In the data rows, 128 means zero.
Here are some points:
[133 209  62 125 165 211  40  80 166 125 149 123 123 165 146 172 152 141
 168  71]
[127  88 142 116  62 100 182  80 133 146 162 109 139 125 100 164 104 114
 119 130]
[153 166 154 111  90 157 164  82  84 131 143  80 110 110  92 130 227  84
 175  98]
[141 210  88 127 150 147  75 152  95  89 131 194 168 174  67 190 133 151
 178  60]
[ 70 106  94  60 130 209  55  59 101 130 165  90 117 104  84 153 212 100
 142 120]
[ 99 132 151 189 136  74 133 158  82 145 158 166 144 136 190  51 107 161
 114 141]
[148 114 134 128  54 124 162 152 191 162  79  79 124 127 152 142 126 117
 141 148]
[ 78 182 104  62  94  83  86 106 158 129 144 113 162 233 128 111 150 126
 180  98]
[166  62 100 144 111 184 156 152 115  82 150  59 115 133  99 147  90  93
 174 129]
[ 66  70 119 150 178 118 192  63 199 123 108  51  77 119 117 161 151 101
 135 166]
[ 95  71 107 111  83  78 148  80 133  81 101   0  42 117 176 162 143  36
  99 109]
[133  45 112  85 187 218 163 138  77 166  94  77 170 144 210  59 129  99
 124 138]
[157 156 162 198 136 125 220 114 146  62  45 253 157  83  97 122 135 119
  78  94]
[122 138 152 148 133 101  59 158 111 106  88 138  83 162 166  94  73 166
  89 168]
[172  97 122 146 116 141 136 105 167  93 157 206 192 116  73 167 114 141
  60 122]
[153 126  80 217 158  62 169 107 172 143 104 139  93 106 168  90 148 116
 109 124]
[173 138 136  86 148 143 187 128 122 152  83 113 149  67  82  96  97  96
  88 106]
[142  86 153 119 166 108 156 149  66  97 160  20  96 109 119 147 134  81
  71 108]
[122 130 203  86 121 100 118 127 144 129 151 240 118 170  64  95 116 222
 117 170]
[ 96 130 156 119 123 167 145 101 119  95 112 143 176 109 154  71 114  82
 133 135]
[144 132 131  43  78 116  74  80 149 114 145  80  86 156  86 149 142 112
 115 138]
[127 192  76  77 185 111  33 158  64 137 142 113 144 105 135 182 198  93
 188 108]
[130 137 124  58 148 143 102 115 103  61 138  85 129 166 102 117 114 111
 115 137]
[126 127  77 218 134 138 161 190 113 156  77 169  81 120 105 160  72 245
 144 139]
[ 48 119 124 102 147 166 177 155  52 146 108  58  45 153 134  34 155  81
 134 105]
[133 140 147  91 112  92  35 123 151 100 142  99  76 164 169 232 177 127
 156 122]
[124 132 121 169 111 188 186 145  95 199 173 160 123 131 137 172 147 130
 153 138]
[154  53 124 116 131  92 168 131 120 119 132  78  58 128 114 172 112 145
 109 131]
[178 147  80  63 101 128  95 103 163  59 115 152 103 162  91 127 151 128
 195  93]
Then 12 other points, each followed by its number:
[139 233  61 156 135 192  60  88  60  90 136 168 159  75 163  42 181 156
 196 125] 0
[140 177  36   6 255 155  54  84  61   0 219 161 161 178 125 120 101  90
 146  58] 1
[162 107 126 135 150 197 185  88  98 144 124 125 144 101  57 157 124 107
 127 112] 2
[109  82 124 153 117  94 138 110 150 129  84 131 140 122 124 163 159 217
 157 113] 3
[154 115 174  99 136  92  79 130 140  86 120 172 140 105  44 220 142 101
 174 114] 4
[ 97 130  95 113 129 139  22 163 122 125  98  81  78  69 123 127  99 110
 176 229] 5
[191  72 153 165 100 133  95 162 122 133  66 139 133  93 104  96  61 162
 128 213] 6
[170 119 138 163  63 109 131 174 191  90  65  91 152 145 103 210  63 120
 141 101] 7
[189  87 145 169  22 107 119 115 205  59 137 160 203  94  32 144  79 125
 115 137] 8
[ 87 123 192 146  66 124 213  89 180 104  91 180 164  83  51  94 124 141
  72  95] 9
[153  81 102 158 107 103 121 190 176 145  87 224 117 131  98  65  36 112
 102 189] 10
[147 166 122  59 148  60  51  91 133 166 178  80 146 169 163 203 132 122
 175 119] 11
Which of these numbered points is nearest to each point below, looking only along the 7 directions in which the first points spread most? Its number follows each.
[144 161  97 135 111 127 119 170 111  59 173 144 145 185  77 160 161 144
  82  73] > 4
[124 112 184 123  85 205 171  71 198 174 107 193 113 112  64  81 145 109
  94 218] > 9
[114  22 159 151  92  71 128 152 120 118  49  61 139 125  97 213  93 161
 158  87] > 7
[112 113 182 182  44 104 191 112 178 110 101 162 148 127  80 109 154 194
  71 158] > 9
[ 74  80 128 121 138  77 103 188 132 142 112  58 123 175 170 187 123 108
 117 104] > 5
[149 221 110  97 225 141 123 123 160 149 131 232 162 128  87   4 173 153
 148  48] > 0
[ 94 192 139  88 167 170   8  42 101  93 139  81 110 205 154 162 152 145
 169 167] > 11
[109  24  98 195 143 101 118 165 110 112  88 139 106 104 160 156  83 183
  56 110] > 6
[114 152 148 173 118  83 131  97 147 110 149 122  74 173 119  90 128 114
  94 159] > 3
[157 195 126 104 110 103 138  94 199 121 157 215 138 100  61 144  51 158
 111 126] > 8
[ 92 198 107 113 255 142  93  97  81 111 182 165 162 159 176  42 174  41
 129  10] > 0
[117  56  91 176 133  46 207 171 181 109  53  39  81  91 129 190  50 135
  88 164] > 7
[ 80 135  92 117 142 119  82 130 109 133  96  59 135 137 227  94 133 124
 130 165] > 5
[125  47 174 194 165  46 209 190 203 107  74  32  44  86 198 178 125 167
  42  50] > 7
[185 138 133  69 164 141  62 128 174 100 123  70  94 196 116 129 129 136
 174 109] > 11
[140  95 146 110 140 134 136 177 157 130 161 158 212 110  91 226 208 175
 109  28] > 4
[178   3 152 105 123 143 238 161 142 104 186 122 172  84  90 157 168 108
  81  30] > 2
[114 160 152 173 128 127 129 112 131 177 121 168 147 112 174 118 124 152
 174 161] > 3
[127 219 125 135 162 158  48 130 113 173 125 158 176 158 102  78 149 153
 130 166] > 0
[120  94 108 143 132 113 153 148 136 177 110 139  25 108 113 126 155 163
 100 139] > 3
[126 119 121 184 129  57 181 135 166  96 113 211 163 132 106  94   3 170
  96 180] > 10
Now 12 new points, numbered from 0 again:
[103 149 159 179 134  98 146  97  98 116 113 120 126  92 140  79 199 121
  77 154] 0
[137 136 175 113 189 147 198 163 160 172 179  88 151 141  97 202 161 110
 142  64] 1
[123 156  97  64  62 151  83 106 128 144 122 178 100 136 109  73 172  92
 117 145] 2
[ 92  51 163 129 121 106 116 137 143 157  76  93 100 113 122  94 171 137
 119 140] 3
[170 139  92  90 115 141 153 221 106 132 113 135 110 108 160 154 130  78
 123 112] 4
[102 130 193  65 138 222 171 117  74 155 173  55  41 160 177  80  58  42
 160 120] 5
[131 213 207 163  84 185 140 149 162 124 152 222 160 116  71 133 105 141
  72 119] 6
[ 95 100 207 153 169 138 205 146 102 104  90  90 148 186 131  97 116  57
 152 152] 7
[133 100  96 140 115  45 227 192 194  69 141  88 144 205 136 185 108 181
  27  72] 8
[119 158 168  62 163 147 158 111 161 106 223 128 192  63 133 109 196  50
 137 115] 9
[118 183 120 148  89 186 118 107 192 142 142 133 118 111 166 173 144 102
 166 140] 10
[ 85 119 131 143 101 102 132 166 169 171  87  83  55 117 136 207 128 142
  81 180] 11
The same question for these:
[153  99  90 120 207 157 194 107  44 122 101 103 136 113 160  50  74  85
  92 113] > 7
[112 177  70 201 128 167 109 160 147 164  88 201 151  25  74 124  86 255
 146 203] > 6
[110  94 151 170  58 147  69 118 107 175 152 110  87  78 177 129  73  81
  60 145] > 3
[133 164  90 166 135 124  60 139  48 134  94 129 164 142 109 146  92 123
 136 158] > 4
[168  83 140 136 178 174 193 133 178 165 180  90 113  85 112 225 188 139
  58  63] > 1
[175 140 104 179 151 165 132 162 153 110 158 170 244 152  86 141 128 130
 101  65] > 6
[ 91  33 138 182  88  84 152 174 190 103  44  37  62 128 144 164 121 147
 165 201] > 11
[145 166 170  46 156 165  72  95  88 111 105  44  83 141 164 155 160   2
 214 127] > 9
[140 118 133 143  45  81 192 120 132 182 128 217 121  88  72 140 162 169
 117 176] > 6
[123 159 177 178 136 168  63  97 183 154  61  75  97  80 164 160 165 117
 194 114] > 10
[113 169 212  62  89 130 175 115 134 177 128  73 158  39 156 232 128 101
 161 148] > 1
[141 162 132  81 101 128  68  74 100 110 208 154 161 122 144 102 169  98
 160 129] > 2
[127 113 155 144 131 112 170 109 153 108 140 142 180  83  77 125 158 175
  60 126] > 6
[ 77 137 127 156  82 153 134 159 125 130 148 238 169  57 158  64 166 132
 192 128] > 6
[146  71 193  92  72 112 168 151 159 112  51   9  80 178 108 132 116  83
 140 121] > 3
[118 185 103 109 120 141 104 115  91 124 139  95 168 176 155  84 174 152
 143 128] > 2
[137 165 131  87 142 120 121 105 104 155 127 168 126 165 116  77 106 107
 140 124] > 2
[114 154  68 182 129  89 117 166 171 151 111 164 134 126 161  45 116 126
 105 119] > 0
[130 168 144 155 176 123 137 134 103 128 160  98  80 103 173 127 135 131
 117 107] > 4
[141  88 202 125  75 148 169 142 105 183 119  63  54 141 169 161 112  81
 131 150] > 3
[145 113 108 254  61 103 189 203 152 129  47 219  98 142 128 112  42 187
  57 223] > 8
